One turning vector, and how many steps it has turned
The counts run from 0 to 744.
[146 140 131 115 108 142  88 124 113  86 118  66 153 123 124 135 135 151
 134  90 132 111 131  94 124  61 131 192 102 170 128 132 115 109 109 131
 134 140  90 111 142  99 126 128 133 112  90 131 139 128 123  97 152 155
 151  95 109 126 163 176 152 127 124 156  92 115 134 104 109 137 123 171
 146 119 120 126  76 135 123 183  74 119  98] => 13
[145  89 135 148 119 126 109 132 108 107 114 124 143 104 130 145 134 127
 136 127 114  97 132  88  96 108 104 161 141 146 145 103 133 125 121 132
 154 145 115 105 169 118 133  97 140 113 117  73 108 148  92  94 124 135
 154 100 124 153 103 128 125 102 155 139 107 111  97 106 130 104 116 114
 153  78 141 113  85 154 146 177  56 110  44] => 366
[149  97 142 131 147 134 137 139 131 126 168  98 147  89  79 128 159 126
 109 125 106  58 106  71 102 118 145 153 123 161 128 125 109 136 107 175
 167 144 109 139 139 112 120 122 129 101 111 136 100 125 120  85 144 116
 119 108 113 131 110 139 125 139 143 159 119 116 128 118 113  98 101 125
 187 115 151 129  77 169 123 162  85  91  66] => 132
[118 124 148 152 127 110  98 158  88  98 122 114 202 114 152 118 149 119
 134 129 119  95 121 106 113  83 137 158 134 164 125 116 131 111 113 175
 133 137  91 117 148  93 139 100 138 100  86 117 139 169 104 138 110  99
 131  91 130 103 124 181 132 115 177 130 116 126 108  96 100 134 109 135
 150  95 158 109  95 163 155 144  78  71  97] => 511
[139  87 140 161 130 114 138 134 106 100 114 130 142  99 132 113 174 115
 131 146  83 104 133  83 111 118  98 149 127 157 146 116 143 147 155 155
 145 154 105 119 163 116 122 113 148 126 110  75 122 145 110  94 128 112
 140 107 124 143  97 116 105 103 174 133 132 114 107 104 116  92 117 113
 166  78 136 116  97 164 118 153  71  99  50] => 370
[131  90 139 151 116 118 117 125 102 106 119 125 151 114 131 137 143 121
 134 139 112  98 123  83  92 119  98 148 145 141 143 112 145 117 128 147
 149 130 108 107 159 119 125  97 151 107 113  64 105 150 102  92 110 124
 146  96 122 149  94 118 122 108 147 120 105 114  96  94 132 108 119 105
 158  74 135 110  82 155 154 167  69  94  46] => 367
[145  86 152 149  95 145 103 120 105  72 118 100 112  96 130  84 165 103
 127 117 103 119 137  74 136  91  79 164  79 179 142 111 153 157 134 136
 107 138  95 101 165  99 134 115 126 124  95 111 131 152 143  86 116 129
 126  97 128 134 146 144 130 111 123 137 116 120 116 103 113 115 127 126
 167  83 117 144  68 129  94 165  94  99 109] => 702
[155  80 147 152 111 159 120 136 132 112 145 108 132  84 102 116 164 118
 105 132 106  91 107  71 103 113 100 147 105 152 153 104 126 123 135 132
 120 135 129 123 148  95 103 122 145 126  98 100 112 128 135  86 131 141
 126 107 117 129 123 112 116  97 137 147 130  81 116  93 114  86  97  93
 166  83 121 115  65 164 100 159  85  95  66] => 316
[123 112 136 110 126 122 111 120 106  88 106  86 148 117 135 125 156 146
 153 137  81 103 157  95 102  76 114 203 129 180 149 141 133 118 101 153
 176 143  81 112 160 133 100 120 135 113 104 108 139 142  98  87 134 112
 143  97 108 150 141 160 120 120 154 144 111 147 112  94 115 130 151 169
 158 104 143 136 114 139 132 163  80  95 107] => 623
[137  96 153 139 147 129 118 167 127 116 159  99 172  92 101 121 167 128
 131 134  87  82 117  83  89 128 141 160 109 178 136 152  99 130 109 155
 175 134  99 122 128 143 113 116 108 100  81  94 110 123 125 112 163 109
 120 134  98 138 144 136 101 143 164 166 111 134 120 115 108 116 113 156
 149 100 137 144 111 174 135 158  84 110  70] => 137
[127 138 162 128 114 141 121 119 135 110 119  77 161 128 122 120 154 135
 103 116 105  85 126  95  91  88 116 156  95 161 144 157 112 106 161 157
 171 112 100 114 118 118 104 181 158 145  92 117 145 121 127  98 135 137
 108 100 107 128 113 128 109 134 136 133 128 129 129  84  82 112 111 138
 161  99 107 102  98 174 140 104 101  92  53] => 393
[134  96 156 178 119 125  99 140 118  98 136  95 156  86 128  77 130 132
 107  90 127 115 125  92 108 114 115 149  95 174 162 144 133 133 122 167
 141 136 105  87 129 116 173  91 126 107  64  80 116 157 122 125 160 126
 147 112 129 132 137 120 128 129 121 142  96 136 135 110 124 132 137 120
 128  84 129 144 107 148 150 133  90  94  67] => 432
[134  94 138 116 130 172  99 138 134 110 137 122 143 137 128 142 130 138
 128 131  82 101 157  99  99  69  99 156 130 174 145 122 128  79 139 134
 146 120 107  92 153 111 108 116 130 125 129  89 170 123 132 105 110 136
 132 112 112 135 149 160  99 109 144 122 131 121  99  66  98 108 127 146
 163  89 127  83  78 160 129 149  83  92  68] => 255
[136 106 171 120 116 135 120 117 125 104 143  91 120 115 101 128 149 129
 129 122 110  88 122  80  92 117  99 149 104 149 139 153 104 128 121 148
 177 125  98 113 117 147 128 138 142 121 121  83  98 141 125  77 142 139
  96  93 114 165 103 127 111 144 118 148  74 123 114 115 103 111 122 142
 155  75 121 132  92 167 136 169 101 109  40] => 686
[140 130 136 143 126 123  97 138 111  79 107  88 158 113 136 107 142 149
 131  88 113 132 138 102 131  62 106 179 108 184 140 151 140 123 143 129
 124 138  74  99 135  99 154 108 153 124  77  83 164 136 125 122 166 145
 166 110 117 122 165 172 134 127 146 152 112 117 133 103 101 147 134 156
 132 110 118  99 103 138 126 168  78 127  79] => 490
[150 105 138 134 131 137 134 124 132 133 146  92 132 107 106 115 125 125
  93 118 129  62 134  59 110  95 133 139 129 159 141 118 127 108 151 192
 156 140 131 113 160  78 129 110 137 104 115 126 128 130 113  92 135 129
 143  97 126 118  99 120 146 143 127 115 140 132 125 106 111  96 113 112
 188 134 137 115  69 165 134 127  70  73  59] => 662
[141 110 138 118 131 143 120 120 129  82 138  68 115 114 108  98 134 134
  87  90 125  80 124  74 121  72 108 171 102 157 126 142 145 121 134 160
 136 103  79 121 125  83 132 133 159 110  71 130 157 125 144  93 114 130
 147  98 120 128 138 144 141 144 107 136 126 132 113  80 102 138 124 124
 184 136 129  94  81 138 121 135 116  79  97] => 333
[123 131 160 149 112 134 101 149  98 120 119 103 186 118 153 116 141 122
 130 139 109  99 136  94 123  78 143 146 118 180 143 135 113 114 131 186
 155 154 114 101 151 100 134 112 130 113 102 115 128 170  92 142 148 109
 109  93 124 105 120 154 116 127 170 121 119 135 132 118  85 119 113 151
 150  89 135 129 103 182 156 124  62  81  73] => 508
[127  77 133 123 128 147  98 114 116  96 126 101 122 107 124 114 137 143
 143 139  74 114 160  88  96  85  90 185 121 180 176 136 153 104 107 150
 153 138 100  99 163 130 116 102 123 111 106  75 135 147 116  89 130 111
 151 103 116 154 151 134 105 113 135 130 113 140 101  82 129 125 160 151
 157  97 140 139 101 141 120 159  89  92  95] => 91
[130  84 150 151 120 126 131 127  99 105 113 124 133 115 142 112 158 108
 133 151  83  94 139  77 106 114  90 147 126 159 152 115 147 135 151 164
 159 146 111 103 164 120 130 104 142 124 131  74 119 149 109  88 122 117
 129  98 126 143  96 113 113 116 159 114 123 121 101 105 111  91 124 118
 175  77 137 109  97 164 125 146  77  95  38] => 369
[128 101 164 143 118 144 106 128 114 100 157  88 155  92  98  88 167 143
 113 128 114  88 101  93 101  87 115 173  95 159 138 125 142 126  87 153
 122 137  97 143 118 107 122 139 154 122  90 113 123 163 132 108 128 110
  99  88 134 124 127 164 107 119 121 159  97  99 117  96 105 126 110 112
 152  83 136 136  84 169 112 137 134  60 108] => 243
[134  91 149 184 125 127 107 138 119 102 141  92 156  78 110  81 145 134
 106  90 119 118 110  89 113 117 118 151  94 173 159 139 130 151 123 155
 126 146 104  99 129 109 172  89 134 112  61  76 105 155 127 127 174 125
 146 111 118 130 132 122 125 120 132 160 102 126 140 114 126 130 129 117
 132  81 134 144 105 152 138 152  78  97  69] => 431
[127 110 137 128 140 141 112 126 121 123 137  99 168 104 107 139 134 154
 111 134 117  70 123  99  88  83 135 160 155 145 151 124 125  85 110 173
 153 131 121 131 140  99 110 124 161 116  97  99 131 153  97 111 119 116
 141  89 114 125 106 131 122 111 139 130 131 113 117  91 116 116 101  99
 171 108 145  97  93 176 154 127  83  53  72] => 183
[127 118 142 131 112 124  91 140 100 113 152  96 187 111 126 124 144 123
 129 134 138  83 126  82  77 113 138 159 110 165 138 103 104  87 109 146
 155 121 122 107 151 109  88 115 107  93  94 123 119 129 108  99 117 120
 114  93 128 113 116 162 117 133 144 119 105 146 110  85 111 104 118 146
 155  92 150 142  68 172 151 138  86  56  93] => 457
[140 144 154 116 116 143 108 148 110 100 128  76 180 131 113 125 143 131
 136 133 119  95 128  72 101  64 128 166 105 177 125 128 118  90 124 160
 144 146 113 141 128 104 106 134 138 116 119 131 161 115 133 117 161 141
 110 107 129  94 149 181 126 154 152 130 122 102 121 107  74 110 119 168
 166 123 122 105  75 191 112 132  94 105  82] => 399
[128 135 142 134 106 138 120 120  89 100  78  74 169 136 142 123 149 138
 146 151 107 103 132 100  91  65 113 192 131 154 146 140 146 109 114 178
 168 154 116 144 151 121 113 136 166 131 125 119 149 148  98 103 140 120
 121  93 129 126 121 153 132 121 159 127 130 123 116 108  96 106 138 139
 161 100 124 116 111 167 124 125  80  94  66] => 235
[143 125 135 163 138 117 135 144 112 111 126 111 179 122 136 113 150 128
 112 117 112 106 136  80  86  99 119 160 132 172 123 119 138 106 164 152
 141 154 107 135 137  90 149 104 147 123 125 101 181 110 134 108 142 139
 150 108 155  98 115 161 114 145 166 129 147 117 118  89 106  95 125 131
 164 108 133  94  77 169 114 128  72 103  48] => 52
[132 112 158 140 114 146 119 117 102  97 125  85 147 110 110  90 163 143
 135 153 101  91 124  90 104  72 112 187 117 160 134 116 147 130 101 171
 136 163  97 158 130 106 119 136 157 123 123 128 139 151 123  88 134 107
 105  84 143 116 124 173 107 125 141 135 122 101 120 111 104 102 131 130
 174 100 136 127  85 173  88 128 116  69 100] => 240
[139 133 156 162 118 133 110 133 121 121 123 105 180  93 131 125 148 139
 122 120 117 106 120 109 121  84 150 149 115 172 149 130 101 126 145 165
 151 152 119 109 148  95 132 138 139 130  91 106  96 165  90 134 165 128
 118  92 111 119 110 127 125 104 168 149 106 112 152 123 104 116  92 124
 134  91 127 120 106 172 157 140  61  79  59] => 505
[161 116 131 142 119 164 120 137 126 117 122  83 149 121 113 128 116 130
 100  93 139  83 129  73 113  82 130 152 125 154 132 107 131  99 138 166
 139 145 131 113 155  70 156 101 136 106 113 143 153 130 123 105 135 152
 152 117 122 108 132 146 160 125 138 139 142 110 128 106 114 100 110 112
 173 115 112  93  68 150 129 145  47 114  57] => 658
[131 133 159 108 146  94 108 119 104 106 152 110 162 127 120 131 138 137
 146 129 109  91 141  83 106  73 129 148 142 174 132 154 125 102 125 183
 151 135  77 119 137 112 128 109 141 108 110  87 125 146 106 116 155 113
 120  78 127 124 112 166 113 156 142 106  86 125 117 112  94 133 121 172
 155 120 153 111  93 177 147 148 103  66  81] => 348
[150 101 144 160  85 175 107 135 127 100  98  78 147  91 135 115 135 133
 110 110 120 115 130  96 109  90 110 168  86 162 162 125 128 127 137 129
 139 142 134  91 162  95 121 131 138 136  74 110 125 139 113 100 137 150
 145 115  96 142 152 108 142  95 138 159 134 112 135  99 112 110 126 108
 146  84  97 124  94 135 129 147  54 122  65] => 708
[139  98 131 107 152 161 103 139 141 131 160 100 155 107 106 158 125 165
 112 109 104  75 148 107  95  69 143 176 137 169 132 127 105  87 116 140
 167 127 112  97 140 107 128 114 126 113 114 116 146 128 121  92 119 133
 142 103 110 142 138 170 108 120 132 149 116 129 120  82 123 122 127 144
 161 117 139  98  82 147 142 167  69  91  70] => 733
[148  92 146 145 107 161  83 145 109 101 115 101 150 111 123 146 127 133
 130 102 125 103 122  95 112 108 115 171 119 147 123 119 114 133  98 131
 148 137  98  87 151 119 162  96 128 106 111 104 112 169 112  98 131 140
 130 109 114 158 148 155 130 103 141 164  87 117 112 114 120 126 118 136
 139  68 128 124  86 136 151 198  64 134  56] => 361
[137 107 151 138 102 114 104 127  85  72 119 115 143 127 146  97 160 111
 163 147 102 133 140  66 111  85  83 161 103 174 139 113 152 126 128 134
 113 151  88 111 165 110 119  91 126 111 116  80 143 141 129 104 140 119
 132  99 141 122 141 168 116 124 154 112 114 119 101  99  95 113 135 158
 160  92 132 129  77 153  88 159  98 110 100] => 697
[127 131 164 140 112 117 101 139 109  91 131 111 170 116 121 135 160 129
 149 126 114 108 112  85  86 117 103 145 111 157 151 141 109 111 116 131
 158 135 100 111 128 150 115 121 138 127 105  52 105 142 116 109 168 133
 113 109 119 150 125 130 110 131 147 133  78 104 118 114  97 116 119 152
 123  68 124 128  99 179 150 160  90 125  39] => 690
[141 103 140 119 136 146 120 138 106  87 108 105 136 139 133 142 125 122
 147 137  89  99 138  72 122  75  96 165 154 162 137 133 150 111 120 173
 156 145  97 112 155 115 135  95 160 104 135  69 151 147 114 119 148 125
 147 117 106 148 150 140 135 128 157 123 120 113  98 112  89 120 132 155
 163 105 129  87 110 159 120 165  66 127  53] => 419
[131 118 147 150 132 146 113 145 130 101 157  74 177  86  99  90 161 135
  94 102 121  87 106 102 117  79 148 169  91 172 125 143 121 132 117 169
 124 128  87 137 112  85 137 138 148 111  61 138 145 150 136 130 147 121
 125 104 113 104 148 169 122 129 141 172 126 112 148 101  91 141 101 120
 152 111 131 115  93 164 125 125 114  72 110] => 724
[126 121 147 150 136 118 129 125 112  95 134  93 170  96 118  87 161 131
 105 124 107  80 113  85 108  82 124 156 112 164 136 141 148 118 136 185
 125 128  86 146 114  86 118 140 170 122  70 115 146 143 129 123 137 106
 129  89 125 104 117 151 123 125 144 128 138 105 127  91  86 129 107 112
 166 115 140  96  94 174 116 107 120  53 101] => 720
